In the rows, 128 means zero.
Rotation paths and how fast each direction turns (degrees each step)
Each turn is a multiple of 5 degrees from 10 to 175, or 0.
Each row of a path follows its step; steps can be skipped.

step 2: [131 125 123 133 127 119 132 137 127 131 130 118 121 133 127 128 138 125
 136 128 125 136 123 126 127 125 126 123 124 122 137 121 121 134 127 139
 129 125 129 125 129 127 129 124 134 126 121 128 117 129]
step 4: [129 126 141 130 125 135 119 134 131 122 136 121 131 135 126 123 118 126
 132 133 126 139 124 119 130 125 124 127 134 125 134 125 128 127 131 127
 122 132 134 137 129 126 124 129 130 129 135 128 125 123]
step 5: [130 119 130 137 129 122 128 134 133 132 124 129 121 122 130 131 121 118
 132 131 132 133 127 130 128 121 118 126 122 125 130 130 125 122 128 133
 133 129 142 121 118 127 128 130 123 129 134 125 123 130]
step 7: [128 121 123 128 130 123 123 132 123 125 130 127 122 134 127 128 121 127
 131 135 137 132 115 120 126 124 137 125 132 124 127 122 130 130 130 125
 137 134 127 126 128 120 124 136 131 124 129 130 139 121]
step 13: [129 121 125 134 124 121 133 130 131 122 125 122 134 131 131 128 123 121
 134 135 126 133 114 121 121 122 136 131 129 119 133 125 127 130 122 131
 131 138 132 128 131 119 127 128 124 127 132 128 134 124]
step 16: [130 125 134 131 137 129 121 133 132 122 132 135 126 139 124 134 124 127
 132 133 128 137 122 121 130 123 119 127 134 130 136 120 130 128 125 134
 134 134 132 123 128 129 122 124 132 122 133 133 124 129]
step 31: [129 124 127 125 128 130 123 132 133 135 124 126 132 126 134 124 130 127
 130 127 125 144 119 124 122 127 126 127 130 122 136 131 119 130 135 124
 118 132 140 126 132 139 128 123 131 132 133 125 125 126]
step 36: [131 123 131 133 134 120 123 126 120 124 123 129 126 135 124 125 120 118
 138 128 131 132 131 127 130 119 129 127 125 121 130 129 131 122 128 135
 123 135 137 132 128 127 124 123 131 116 133 126 126 123]
step 37: [134 130 130 128 125 137 120 133 126 138 123 125 125 132 134 129 124 126
 138 136 126 139 125 123 128 132 121 124 136 126 134 132 125 123 137 127
 126 128 135 125 125 132 135 130 131 131 134 122 122 134]
step 40: [132 124 124 130 134 118 121 122 124 135 124 122 131 127 127 126 122 128
 127 127 126 137 117 131 121 128 134 120 128 124 132 125 121 131 132 125
 134 134 129 119 128 124 138 133 131 129 131 119 134 129]
Directions:
[127 128 125 130 127 127 130 128 130 129 128 126 128 124 129 128 128 127
 127 128 130 130 127 128 128 132 129 129 129 127 126 127 128 128 127 128
 132 131 126 127 130 127 127 129 128 129 127 128 130 129]
55
[128 125 128 128 127 127 127 126 126 129 129 129 128 125 128 128 129 126
 129 128 131 124 126 127 125 127 130 128 127 128 131 129 127 125 128 128
 127 128 127 127 128 127 128 129 125 127 129 127 130 128]
175
[126 129 130 128 125 127 126 129 128 127 129 126 128 127 127 129 127 130
 130 131 127 126 127 128 126 128 127 128 129 128 129 126 126 132 128 129
 131 127 126 128 125 126 127 130 128 128 129 126 127 127]
130
[128 128 128 127 128 126 126 131 130 131 130 128 126 128 130 127 129 128
 127 125 128 128 126 127 128 130 126 127 126 129 126 130 127 129 127 128
 127 128 127 127 128 129 127 128 125 130 127 127 125 126]
110

step 2: [127 121 125 125 124 128 125 123 123 138 130 124 125 126 134 125 121 127
 131 130 132 137 132 122 126 138 127 121 127 129 119 124 129 133 124 129
 135 121 137 124 131 127 127 132 130 139 133 117 122 126]
step 8: [132 127 129 125 133 130 123 128 117 119 125 137 125 129 128 137 119 127
 135 131 130 135 134 131 135 136 123 126 134 134 131 133 127 128 132 127
 129 137 133 131 138 138 129 130 122 121 131 124 133 125]
step 12: [124 120 134 124 129 136 124 122 130 123 128 124 120 131 130 128 133 129
 132 130 134 138 123 131 126 126 123 136 120 128 128 130 137 130 128 121
 123 130 129 128 131 132 132 130 128 122 129 111 137 127]
step 14: [125 125 132 130 124 124 126 124 118 125 127 118 131 132 132 127 129 134
 130 139 126 129 129 127 120 126 121 128 130 128 129 134 130 117 128 135
 136 126 140 120 125 132 129 129 117 136 130 131 121 129]
step 29: [121 125 129 136 120 123 130 131 126 133 125 121 121 129 129 124 122 127
 127 132 130 121 119 126 134 125 126 131 135 128 117 133 131 131 118 123
 128 133 139 122 138 124 124 130 132 123 125 130 123 119]
step 30: [121 122 132 134 133 129 124 135 125 126 122 124 129 126 122 127 134 137
 130 137 130 131 130 129 136 126 120 131 124 115 123 128 141 128 135 125
 128 133 134 125 134 137 129 126 120 128 125 131 129 128]
step 32: [128 130 130 126 125 134 129 119 128 121 126 124 124 135 129 125 134 136
 119 133 126 126 127 119 128 125 121 125 121 135 125 129 120 119 127 126
 123 127 137 129 121 132 123 138 125 127 125 114 126 124]
step 33: [131 120 132 128 117 122 133 122 120 135 123 125 130 125 122 127 125 122
 121 135 134 129 128 125 130 133 127 125 131 138 117 124 130 126 132 133
 136 124 138 132 127 134 131 127 123 133 126 122 126 126]
step 36: [125 139 132 134 125 127 130 122 132 122 131 122 132 125 126 129 128 126
 128 139 121 125 127 124 125 131 125 128 128 121 125 128 124 129 124 134
 124 139 131 126 135 127 121 123 131 141 128 114 123 132]
step 38: [131 131 126 135 128 127 122 135 126 124 124 131 131 125 135 112 124 129
 125 129 127 129 131 129 131 130 121 122 131 125 119 133 132 127 126 113
 129 128 134 122 132 123 125 138 130 126 128 128 138 134]
Directions:
[127 124 127 127 128 131 128 127 130 131 127 127 125 130 127 127 130 127
 127 130 128 129 130 126 128 128 129 129 124 131 128 126 129 128 127 131
 129 126 128 128 126 131 129 130 128 129 127 127 128 129]
35
[128 128 128 129 126 130 131 130 130 127 127 129 128 129 128 128 128 128
 127 129 127 126 128 125 127 129 127 125 127 131 127 132 130 126 128 129
 130 130 128 128 128 124 126 129 128 125 127 129 126 128]
115
[131 128 124 128 127 127 130 129 127 129 129 126 130 129 129 128 128 128
 128 127 128 130 129 128 128 129 131 125 128 130 126 131 125 126 128 126
 127 126 130 128 128 130 130 129 125 127 126 128 128 129]
60
[129 127 128 126 128 127 126 129 124 129 126 130 129 127 130 128 128 126
 129 129 126 130 127 127 126 129 126 126 126 127 130 127 129 125 128 129
 126 126 125 126 130 130 127 126 128 126 126 129 128 128]
110

step 16: [115 127 120 114 122 143 121 134 125 127 125 135 135 132 129 127 130 128
 127 122 128 123 130 132 131 126 123 132 132 134 129 125 130 133 128 121
 125 130 120 136 125 125 133 126 128 122 126 130 141 129]
step 18: [127 126 119 125 128 131 133 131 144 126 137 137 117 124 128 132 135 138
 134 116 131 129 124 131 121 124 128 124 122 123 124 131 123 133 132 126
 131 125 127 136 128 130 124 123 128 125 119 128 136 120]
step 19: [133 130 111 121 130 133 129 128 126 130 134 128 125 129 123 134 124 122
 131 129 124 129 124 139 130 133 136 127 123 128 128 120 141 128 136 125
 133 125 132 121 127 127 134 134 129 125 138 119 134 127]
step 21: [131 134 113 125 127 133 118 124 127 124 132 128 139 129 125 133 128 142
 125 128 139 122 133 127 118 134 130 122 130 128 136 130 129 126 134 127
 133 136 119 130 130 125 135 131 130 121 125 130 132 131]
step 23: [117 129 119 127 122 131 123 132 133 127 127 134 122 136 127 126 130 137
 125 128 129 126 119 138 128 133 116 118 128 121 127 133 125 136 132 125
 124 133 122 133 121 135 122 128 128 131 132 127 136 139]
step 26: [127 127 118 128 131 119 125 124 130 134 128 139 139 131 132 124 130 140
 129 119 127 130 124 135 126 133 137 122 126 129 134 127 133 129 131 126
 128 127 128 119 137 125 130 136 119 124 138 130 137 126]
step 33: [125 123 123 132 133 117 130 130 137 128 118 131 131 130 128 126 140 142
 120 129 133 123 124 132 126 122 129 136 124 123 127 122 122 127 124 119
 128 130 131 128 126 131 136 141 126 120 136 125 127 124]
step 34: [122 123 126 134 128 127 122 132 125 128 125 141 123 129 122 133 127 125
 129 126 121 126 128 127 121 119 133 122 117 130 134 123 128 136 139 124
 129 128 134 143 124 123 134 124 121 132 131 132 133 134]
step 36: [126 121 137 123 134 141 128 124 131 127 128 134 127 114 130 130 132 134
 130 119 132 120 132 130 129 125 127 121 134 127 135 119 129 137 129 117
 129 134 133 131 130 117 125 132 129 123 132 123 130 126]
step 38: [128 122 130 126 129 127 135 124 137 120 119 129 130 130 123 132 137 135
 123 126 133 132 132 134 124 119 127 125 117 129 131 125 118 129 131 129
 126 132 123 127 138 132 116 127 137 131 137 128 133 117]
Directions:
[129 129 129 128 129 123 128 126 128 127 129 129 130 129 125 130 129 131
 129 129 126 129 130 128 127 127 127 127 126 129 128 129 126 126 129 127
 131 125 127 129 126 127 128 127 126 126 127 129 128 126]
90
[127 129 125 127 130 129 128 128 129 127 130 129 128 130 130 129 127 127
 130 127 126 127 130 127 128 127 126 127 127 126 127 130 126 127 126 126
 124 127 130 131 128 128 128 127 130 127 125 132 128 131]
155
[125 127 127 129 126 127 129 129 127 129 128 129 127 129 129 127 129 129
 128 129 128 129 128 128 129 124 127 131 129 130 125 129 127 128 128 131
 124 127 126 128 127 127 129 130 125 127 128 127 130 129]
45
[128 127 129 124 129 127 129 129 132 128 130 126 131 128 130 128 125 130
 125 129 129 128 126 128 126 126 129 127 127 127 128 130 129 130 129 131
 127 128 128 130 129 127 126 129 128 128 126 128 127 127]
125
[128 129 127 128 127 127 129 128 130 130 127 130 129 126 129 129 127 127
 126 130 130 127 127 125 126 128 127 128 130 128 128 129 125 128 129 126
 128 131 130 128 126 128 127 126 123 126 130 128 126 129]
110

step 0: [119 119 134 121 134 127 124 133 134 121 131 128 122 135 118 123 132 123
 132 129 130 129 138 124 123 133 125 135 120 128 126 131 138 128 127 128
 128 128 126 122 117 129 121 126 135 135 122 130 125 130]
step 1: [116 128 121 135 129 127 123 128 124 133 139 127 126 132 126 135 132 125
 130 120 132 135 133 127 120 135 132 126 126 129 128 125 131 119 127 127
 132 118 127 137 131 119 139 119 124 129 128 124 126 129]
step 5: [123 133 128 126 129 138 129 131 126 130 135 138 135 134 126 135 133 125
 129 132 138 131 118 130 127 134 131 128 120 130 140 135 132 131 128 125
 116 131 133 128 116 128 133 125 124 128 128 122 125 130]
step 18: [128 118 132 126 130 121 128 134 132 127 124 130 128 125 128 129 131 113
 136 133 124 127 126 136 115 138 130 126 117 128 127 128 131 127 130 126
 141 124 122 126 129 133 131 127 130 133 136 126 132 127]
step 23: [126 126 126 127 132 135 136 134 131 128 136 122 126 128 128 126 133 114
 128 135 135 124 123 124 133 121 130 128 121 122 131 122 135 122 126 133
 125 124 127 133 116 124 136 129 137 125 133 132 118 124]
step 25: [121 123 133 126 139 120 133 132 142 130 131 120 130 133 124 126 128 131
 131 136 132 131 122 131 117 122 138 126 119 121 133 131 125 129 128 132
 137 125 129 131 128 136 123 133 126 129 126 127 135 126]
step 32: [117 127 127 117 131 127 124 136 127 126 133 126 122 120 128 127 136 132
 131 140 127 129 124 132 121 131 140 129 131 123 130 127 124 128 131 129
 131 126 126 118 115 134 127 128 128 122 118 134 129 125]
step 33: [124 132 129 125 130 127 129 129 130 119 142 116 120 135 133 127 124 127
 130 121 128 132 130 139 123 129 123 136 120 131 135 119 133 120 136 125
 130 133 126 131 122 121 125 128 124 130 130 124 125 123]
step 34: [126 130 120 128 138 128 128 128 127 137 124 132 127 120 121 138 130 119
 131 129 127 127 131 133 113 126 132 126 119 130 131 125 134 126 124 120
 134 133 117 126 124 130 133 129 134 129 136 125 126 128]
step 38: [126 122 136 135 131 135 127 124 121 131 138 133 126 129 124 136 131 120
 127 128 133 150 131 123 129 127 136 132 126 135 126 123 130 126 129 119
 128 127 128 128 131 128 131 125 128 128 121 123 123 123]
Directions:
[130 129 129 129 129 129 129 126 127 129 130 128 127 126 127 125 129 131
 130 126 128 129 128 126 127 129 126 128 127 129 128 129 129 126 130 128
 125 130 128 128 131 128 130 126 124 129 127 125 127 127]
155
[130 130 129 127 128 127 128 127 129 128 129 129 128 127 129 125 129 125
 132 128 127 129 126 127 129 129 128 125 128 130 128 127 128 127 126 130
 129 128 130 131 128 127 126 132 128 127 128 130 129 130]
10
[128 125 130 126 125 129 127 128 127 125 128 130 129 129 128 125 127 130
 128 130 127 124 129 127 127 130 129 129 127 128 128 125 130 128 128 126
 129 129 127 130 131 128 128 131 127 130 129 130 127 126]
175
[127 127 128 126 128 126 130 127 127 129 127 124 130 130 129 129 127 127
 128 128 127 128 126 128 127 126 128 131 129 127 129 128 130 124 128 129
 128 127 129 131 132 128 130 129 130 127 129 126 127 129]
135
[126 128 125 127 125 127 129 131 126 129 128 127 127 127 129 129 128 132
 128 129 129 128 126 126 129 129 131 127 127 129 128 129 129 128 126 127
 126 127 129 130 128 126 128 126 126 128 127 130 129 131]
95
